In the rows, zero is written as 128.
The rows below come in pairs that one turn or mirror swaps. Which row does each named row swap with?
The rows were stretched afterwards, more along some directions than others.
j_685: [110 140 129 123 119 145 141 136 105 134 147 126 102 155 106 139 138 118
  94 128 165 116 146 127 176 152 121 111 136 110 115 114 123 143]
j_284: [119 153 179 139 157 116 148 143 109 137 156 104 114 131 148 138 130 128
 134 134 127 108 162 116 157 111 141 108 144 117 139 129 105 125]
j_102: [119 135 152 130 118 130 144 126 105 123 152 106  89 136 113 138 144 124
 103 119 112 121 141 108 148 125 102 154 123 137 133 125 125 120]
j_117: [135 131 154 103 151 111 128 119 118 138 130 129 103 111 140 158 147 100
 152 129  83 120 158 126 128 116 150 123 147 138 137 139 117 104]
j_214: [130 144 188 111 143 124 125 125 123 129 122 138  97 125 130 128 144  87
 117 100  86 135 160 116 117 119 139 128 147 125 132 130 117 118]
j_919: [116 135 164 132 143 133 136 136 106 155 117  99 104 108 161 147 133 109
 141 113 116 100 143 130 128 113 134 118 144 113 124 153 111 119]
j_586: [129 117 134 115 125 102 130 104 134 118 128 130 100 140 100 140 157 101
 131 122 122 132 143 130 154 132 133 134 148 116 133 103 134 110]
j_473: [117 136 150 115 161 139 126 109 116 129 163 118  97 116 131 155 134 128
 107 119 114 101 157 117 159 139 147 117 112 121 131 138 109 126]
j_42: [136 126 135 126 134 123 140 132 135 154 145  98  99 126 151 172 153 121
 148 119 128 106 145 131 158 133 143 124 146 115 123 136 119 102]
j_620: [106 132 161 118 126 139 131 128 124 124 142 132 103 149 126 129 132 118
 121 118 161 112 158 144 164 152 132 115 139 129 102 117 133 125]
j_878: [152 123 134 100 112  99 140 111 144 111  97 136 118 159 119 136 168 112
 142 115  87 152 137 133 151 137 137 146 147 147 121 113 136 106]
j_385: [135 135 162 111  89 133 143 122 132 137 125 129 118 128 121 144 161  99
 113 112 132 152 139 128 184 144 128 116 164 108 117 115 125 107]
j_671: [ 98 140 154 112 134 120 151 121 124 124 130 132  96 143 106 151 163 101
 109 116 109 119 164 110 181 140 133 127 173 135 116 115 134 128]
j_217: [131 106 133 108 136 135 127 128 140 141 133 123 102 133 108 133 152  93
 122 134 145 120 132 123 178 132 151 102 139 116 140 136 121 110]
j_680: [146 142 154 110 125 127 135 114 126 117 147 140 105 159 140 121 145  94
 140 113 127 147 163 138 161 138 124 117 141 141 114 129 133 103]
j_527: [161 144 143 109 124 118 137 115 126 158 135 119 106 138 117 137 151  93
 121 126 108 136 141 127 168 123 142 109 149 127 132 149 126 109]
j_704: [121 143 163 134 141 121 138 112 126 108 147 137 117 146 135 128 130 139
 120 122 129 123 141 127 135 152 135 120 113 151 126 124 112 124]
j_35: [138 142 171 115 129 120 154 102 144 118 124 135  99 148  95 151 171 105
  99 108 100 147 147 117 171 147 129 158 154 138 132 108 140 122]
j_229: [146 134 133 113 136 132 143 133 152 121 133 123 113 145 119 149 147 132
 111 141 123 117 142 119 168 132 135 135 123 152 133 144 124 132]
j_792: [147 131 169 138 131 128 131 128 142 126 119 114 107 119 126 152 158 101
 147 119 101 123 144 118 128 120 141 144 130 132 139 130 115  99]
j_777: [147 142 158 119 133 100 134 104 132 126 127 121 112 136 134 143 140  96
 133 124  88 127 161 128 149 126 129 146 129 135 128 129 130 108]
j_266: [138 146 168 118 145 115 121 139 125 154 132  92  98 109 122 170 168 105
 148 123  86 106 160 106 136  93 136 138 148 125 136 124 119 105]
j_568: [127 144 163 121 117 117 127 117 120 123 122 110 106 126 116 141 154 143
 121 100 102 136 144 118 151 117 133 130 165 139 135 135 119 119]
j_496: [101 151 159 109 122 132 145 136 122 151 150 114 102 130 109 138 149 117
  93 132 117 104 162 117 178 105 117 133 138 135 119 136 142 125]
j_79: [123 147 156 103 144 139 142 133 144 147 140 128  83 145 111 143 153  95
 106 123 118 110 160 118 188 131 122 123 125 130 116 144 146 119]
j_492: [101 136 152 123 114 141 138 125  96 117 144 122 122 133 104 115 131 137
  88 134 149 120 143 128 160 135 120 138 143 122 129 109 129 140]
j_490: [140 133 153 116 146 125 149  99 126 126 135 135  93 156  90 149 162 104
  89 119  83 128 155 102 169 138 127 154 158 161 130 121 123 120]
j_47: [107 137 154 102 107 136 124 140 127 144 143 107 110 139 137 131 145 123
 128 114 121 121 134 136 145 137 130 126 132 128 110 130 117 107]
j_367: [124 127 138 114 129 137 134 126 106 136 129 127 120 130 133 125 147 100
 138 142 135 129 148 137 154 132 122 119 148 128 128 115 117 122]
j_665: [144 133 156 136 119 111 177 128 122 133 100  93 120 135 121 177 145 137
 104 113  91 138 125 122 147 126 119 147 135 130 126 123 136 126]
j_171: [ 99 124 128 117 127 136 144 121 121 122 142 116 106 133 140 150 138 147
 100 120 131 107 142 139 168 148 131 135 124 120 134 140 116 127]
j_582: [132 147 169 152 112 122 149 114 121 102 132 140 111 147 108 123 143 136
  88 114 124 130 149 124 184 133 114 133 136 125 132 108 137 137]
j_717: [134 175 176 126 137 130 140 134 107 146 138 115 111 122 119 138 144 133
  98 128 103 120 158 106 154 117 122 149 134 134 137 138 120 140]
j_126: [150 135 153 135 120 140 131 115 139 127 135 155 106 145 103 119 157 109
 112 136 142 125 148 123 180 146 123 126 122 123 137 113 138 131]
j_37: [118 140 133  97 148 132 121 126 132 149 160 139 105 141 132 143 137  81
 135 138 140 109 164 129 168 145 141 100 147 139 106 145 106 114]
j_805: [143 132 152 113 119 136 153 123 155 129 139 138 108 157 119 153 164 103
 122 111 136 131 140 142 193 141 133 114 144 117 115 136 124 105]
j_435: [123 127 143 115 120 131 140 112 120 112 140 146 120 141 131 125 125 119
 100 128 137 127 137 143 174 159 140 108 121 125 134 129 121 136]
j_681: [150 138 163 105 147 124 115 105 121 135 152 136 111 145 102 122 156  94
 115 126 119 122 156 109 179 116 140 117 151 120 142 124 118 132]
j_510: [116 129 142 129 130 125 124 152 126 144 156  97 110 121 141 157 127 128
 135 135 131  87 154 132 145 105 134 105 127 122 120 146 116 125]
j_693: [126 162 170 135 122 104 153 131 115 132 109  98 112 121 106 152 148 118
 123 122 124 130 148 112 160 112 134 129 161 117 123 134 126 123]
j_899: [127 143 137 126 143 124 137 123  94 149 145  95  99 135 121 149 149 133
 130 130 156 108 137 131 157 125 125 129 137 106 138 131 129 123]
j_770: [128 158 166 117  87 124 151 137 126 139 123 126 100 146 122 150 150 102
 121 109 128 146 141 136 186 135 128 110 162 113  95 131 136 117]
j_993: [131 125 127 110 141 147 126 113 118 155 141 131  92 141 117 159 160 120
  97 120 112 117 144 127 165 140 131 125 110 120 128 145 125 126]
j_836: [163 131 151 101 122 113 140 131 139 153 128 128 126 137 147 150 151 100
 147 132 129 139 148 130 176 129 139 100 153 143 104 130 112  92]
j_463: [110 151 152 109 155 129 127 131 114 142 163 127  94 116  97 144 148 120
 101 118 114  90 170  90 168 111 137 119 152 124 139 126 119 136]
j_173: [147 151 164 120 120 124 154 115 115 142 123 120  96 123 109 148 163 118
 128 129 131 140 142 112 154 116 120 125 126 109 132 124 150 120]
j_843: [112 133 157  99 131 134 152 133 106 128 135 128 112 132 109 137 140 121
  77 127 129 130 160 117 169 132 114 110 159 138 105 112 112 125]
j_108: [143 134 166 113 133 110 133 127 152 123 128 118 104 125 118 159 162 107
 141  97  91 142 159 118 145 129 153 135 163 131 121 123 127 114]
j_384: [131 129 154 127 126 120 140 142 119 149 147  94 113 120 142 166 135 118
 127 131 117 101 144 113 139 115 131 103 106 103 135 140 123 124]
j_432: [149 133 152 129 116 110 136 145 120 145 120 101 131 119 139 141 121 110
 139 138 116 115 137 136 130 109 130 118 120 115 138 142 117 122]
j_70: [120 139 144  96 118 145 145 104 127 124 146 135  98 143  97 132 170 127
  89 132 136 139 146 128 207 157 121 137 149 135 124 110 125 121]
j_116: [131 130 147 126 118 110 140 147 115 140 141 115 105 126 116 143 151  99
 141 120 131 114 148 108 165 116 116 102 148 120 131 137 131 111]
j_700: [136 138 168 115 150 116 124 137 128 129 150 123 110 136 150 127 141 119
 122 122  98 110 176 119 166 120 135 125 134 139 123 143 120 101]
j_811: [152 150 162 138 138 130 145 126 112 131 119 112 107 121 105 151 158  96
 121 130 105 138 135 100 124 107 117 132 131 118 152 128 130 129]
j_230: [123 126 162 105 154 129 133 112 128 145 147 131  97 126 114 134 153  91
 110 134 152 115 146 130 198 135 148 106 168 115 135 127 115 111]
j_558: [132 143 141 138 119 114 146 143 139 124 151 119 118 137 125 146 121 109
 128 146 150 113 134 119 152 122 139 107 108 136 128 136 132 130]
j_806: [120 146 182 107 126 111 137 120 113 127 105 108  94 134 126 144 159 120
 125  98  79 139 161 124 135 126 129 145 153 129 123 121 136 119]
j_986: [158 139 142 109 114 123 124 113 133 129 135 126 115 123 127 135 149 128
 122 132  95 120 140 127 152 122 132 152 129 143 143 126 126 109]
j_689: [133 146 188 123 123 115 135 130 130 141 116 129 105 128 148 145 141 103
 120  89  91 138 151 127 156 129 144 123 154 112 118 131 119 119]
j_928: [133 127 145  91 153 138 136 126 121 159 129 115  89 129 127 152 166 126
  97 121  90 113 157 116 155 105 121 135 138 130 131 159 117 112]
j_199: [110 124 145  98 163 117 134 131 126 120 130 130  91 134 107 126 165 119
 100 118 104 114 175 109 165 121 138 125 173 163 133 131 111 115]
j_449: [165 135 152 122 115 110 153 103 105 154 123 101 112 118 133 161 155 120
 128 129 115 135 118 121 154 118 138 121 122  98 153 127 120 114]
j_295: [135 140 160 112 116 142 125 132 119 153 137 104 110 106 140 149 151 116
 129 119 117 122 143 130 166 120 138 109 142  95 126 148 110  95]
j_163: [124 142 154 135 127 103 136 149 111 140 136  99 109 119 133 155 130  94
 151 118 112 115 149 114 131 101 137 103 146 111 128 133 128 122]
j_460: [142 144 159 131 148 132 137 119 141 147 144 120  91 142 108 150 164  94
 120 134 116 104 151 107 173 128 125 132 127 138 138 129 120 115]
j_578: [122 131 140  98 131 122 147 127 120 139 138 127 107 131 131 146 146 102
 109 117 126 117 168 139 192 134 132 114 169 123 119 136 129 123]
j_73: [148 128 144 108 151 126 134 116 156 141 153 131  99 136 132 154 159  85
 138 133 130 106 163 117 191 126 131 104 159 125 124 143 128 113]
j_306: [155 115 145 121 130 127 132 111 128 150 115 132  96 123 120 153 169 100
 134 130 106 130 144 115 134 128 130 132 147 130 121 120 129  94]
j_421: [156 145 177 121 117  95 147 133 144 140 114 107 125 130 138 168 146 108
 143 119 108 157 145 131 163 123 147 134 138 121 108 129 130 113]
j_572: [146 132 162 132 134 139 154 105 117 142 131 131 106 139 109 136 149 107
  92 134 152 116 143 110 185 117 117 118 135 108 122 125 145 134]
j_86: [169 136 148 102 141 119 141 124 136 159 123 111 113 119 121 172 155  77
 131 138 113 124 149 101 162 109 136 109 152 126 129 141 128 112]
j_739: [100 133 144  99 137 125 138 142 133 136 150 112 100 140 128 173 131 124
 121 111 144 105 156 131 168 134 135 115 152 113 107 122 122 131]
j_794: [119 132 142 107 108 120 156 123 125 119 123 132 109 157 120 146 150 146
  83 104  87 137 134 150 167 156 124 146 152 150 121 118 127 126]
j_361: [140 134 154 112 150 109 147 136 121 138 141 126 120 135  97 145 144 114
 115 142 133 110 154 105 188 125 142 112 146 123 141 125 125 132]
j_403: [170 126 143 133 117 113 137 114 119 133 107 110 121 132 137 121 134 106
 155 133 127 151 127 139 129 131 126 132 138 139 133 127 133 112]
j_428: [117 141 154 121 145 117 134 114 126 104 152 119 112 134 119 136 136 124
 129 116 109 128 160 114 146 128 133 133 166 149 122 123 105 125]
j_411: [113 121 136 118 134 127 121 106 129 127 142 122 107 142 130 140 140 146
 120 113 126 122 127 146 137 153 136 136 119 131 123 132 111 112]
j_608: [135 145 151 122 135  99 160 110 142 124 120 128 111 149 104 177 152 133
 118 119  91 113 142 119 158 127 136 154 135 145 117 118 133 141]
j_828: [116 149 157 153 132 137 137 133 112 125 150 103 100 126  97 140 145 135
 117 131 137 111 133 109 136 114 119 140 121 123 140 120 129 129]
j_201: [150 153 152 126 157 134 158 123 131 145 134 121 106 136 116 159 147 110
 125 142 148 118 140 129 183 141 138 125 130 115 128 128 120 125]
j_15: [134 150 178 114 143 137 133 126 131 133 182 135  99 150 111 136 158 120
 102 126 120 122 169 110 179 130 123 131 143 149 128 120 135 117]
j_223: [125 139 155 116 128 136 130 123 113 157 133 126 107 120 103 143 157 106
 126 124 110 118 145 123 130 111 133 120 154 124 130 124 113  92]

Swapped with j_689: j_411
Swapped with j_102: j_116
Swapped with j_306: j_700
Swapped with j_284: j_223
Swapped with j_163: j_828
Swapped with j_681: j_608
Swapped with j_229: j_86
Swapped with j_586: j_582
Swapped with j_558: j_811
Swapped with j_805: j_449
Swapped with j_685: j_693

